In the rows, 128 means zero.
Each path below is one point turned by a fixed rotation once a step. After each direction that follows a path, write how fast that rotation turns it, in deg/step (0 if it stays still).
Each turn is a multiple of 5 degrees from 10 to 175, or 0.
Each row of a path follows its step; steps can be skipped.
Rotation 1:
step 3: [136 109 122 127 123 123 120 120 127 125 134 135 123 137 135 125 129 132
 127 127 133 111 126 118 137 131 124 123 127 121 128 131 130 123 129 124
 131 128 120 127 133 131 124 138 141 121 134 145 136 130 124 135 131 128
 127 112 133 131 130 123 123 118 126 122 135 123 113 124 123 124 132 135
 124 132 128 131 128 129]
step 9: [134 134 134 120 111 127 118 126 132 135 135 128 125 140 122 135 143 127
 128 127 121 134 127 124 125 122 129 125 131 122 118 132 137 126 138 131
 123 134 118 133 124 125 131 141 130 134 124 139 124 132 119 127 129 132
 117 131 117 132 126 129 139 120 126 120 127 119 123 128 125 120 134 121
 125 124 140 126 125 116]
step 11: [127 129 118 125 129 128 133 131 129 117 110 123 121 122 134 130 130 119
 120 133 135 138 132 129 129 137 128 119 122 136 123 135 132 136 139 130
 127 129 130 141 136 137 139 132 130 128 130 142 133 129 123 130 123 123
 144 138 133 132 124 117 132 123 123 136 138 133 129 131 124 124 134 129
 123 125 134 137 129 128]
step 15: [130 115 122 125 118 137 115 121 125 133 131 131 123 127 130 137 136 135
 128 128 130 129 119 120 124 130 131 131 124 128 125 126 137 137 131 121
 128 129 132 124 121 134 131 127 131 140 128 126 145 142 124 134 144 124
 138 121 124 136 131 130 130 119 124 137 130 134 133 135 131 117 130 140
 129 118 130 121 125 128]
step 16: [129 127 129 127 110 127 117 114 128 122 128 116 126 130 130 124 110 120
 128 127 131 129 132 128 131 125 117 129 122 129 130 120 123 141 132 133
 138 118 124 138 138 131 130 114 143 125 137 124 130 127 131 138 127 122
 126 120 124 130 125 128 131 128 126 115 126 125 121 123 135 127 136 131
 133 125 123 125 125 128]
step 20: [131 132 132 132 120 128 121 134 130 123 133 122 122 132 136 124 133 124
 121 129 129 135 144 121 128 127 125 125 121 117 128 134 137 121 123 141
 129 116 132 135 141 126 126 140 125 130 137 135 126 146 135 130 134 125
 128 123 126 136 124 123 138 131 128 128 125 115 118 138 124 121 123 134
 120 128 135 133 126 125]
step 26: [136 125 123 125 122 135 128 118 130 137 131 124 128 135 126 144 133 142
 129 121 128 123 126 121 130 126 125 131 129 122 130 135 131 116 134 131
 140 119 126 135 131 129 138 125 143 117 137 123 132 129 140 132 128 126
 133 119 124 128 126 128 126 128 133 124 120 118 139 128 131 111 133 137
 126 119 129 124 119 120]
step 27: [126 136 121 130 115 143 125 125 132 129 119 120 126 135 136 128 115 129
 120 120 132 129 129 135 131 125 142 129 125 135 129 129 136 139 135 129
 126 124 139 130 132 119 128 111 134 137 133 136 140 133 130 132 133 131
 131 140 122 129 122 125 127 126 126 130 133 137 139 124 137 127 136 127
 127 125 128 140 129 131]
[132 128 128 129 127 129 129 128 128 125 127 128 128 129 128 126 126 130
 130 127 127 129 127 125 125 128 126 129 127 128 126 129 126 125 128 127
 127 128 128 129 128 128 128 130 131 124 128 129 125 129 126 126 129 129
 130 127 130 131 128 129 129 130 125 128 129 128 128 129 128 126 129 127
 130 127 127 128 127 128] | 175
[130 131 129 128 129 130 127 127 127 128 127 127 127 131 126 128 127 126
 127 130 129 127 129 129 127 128 128 127 127 128 127 129 127 127 129 127
 128 130 127 127 128 126 129 129 128 128 131 129 130 129 128 128 129 128
 125 132 126 129 130 129 129 129 129 126 129 133 128 130 128 129 129 126
 127 128 126 127 127 127] | 140
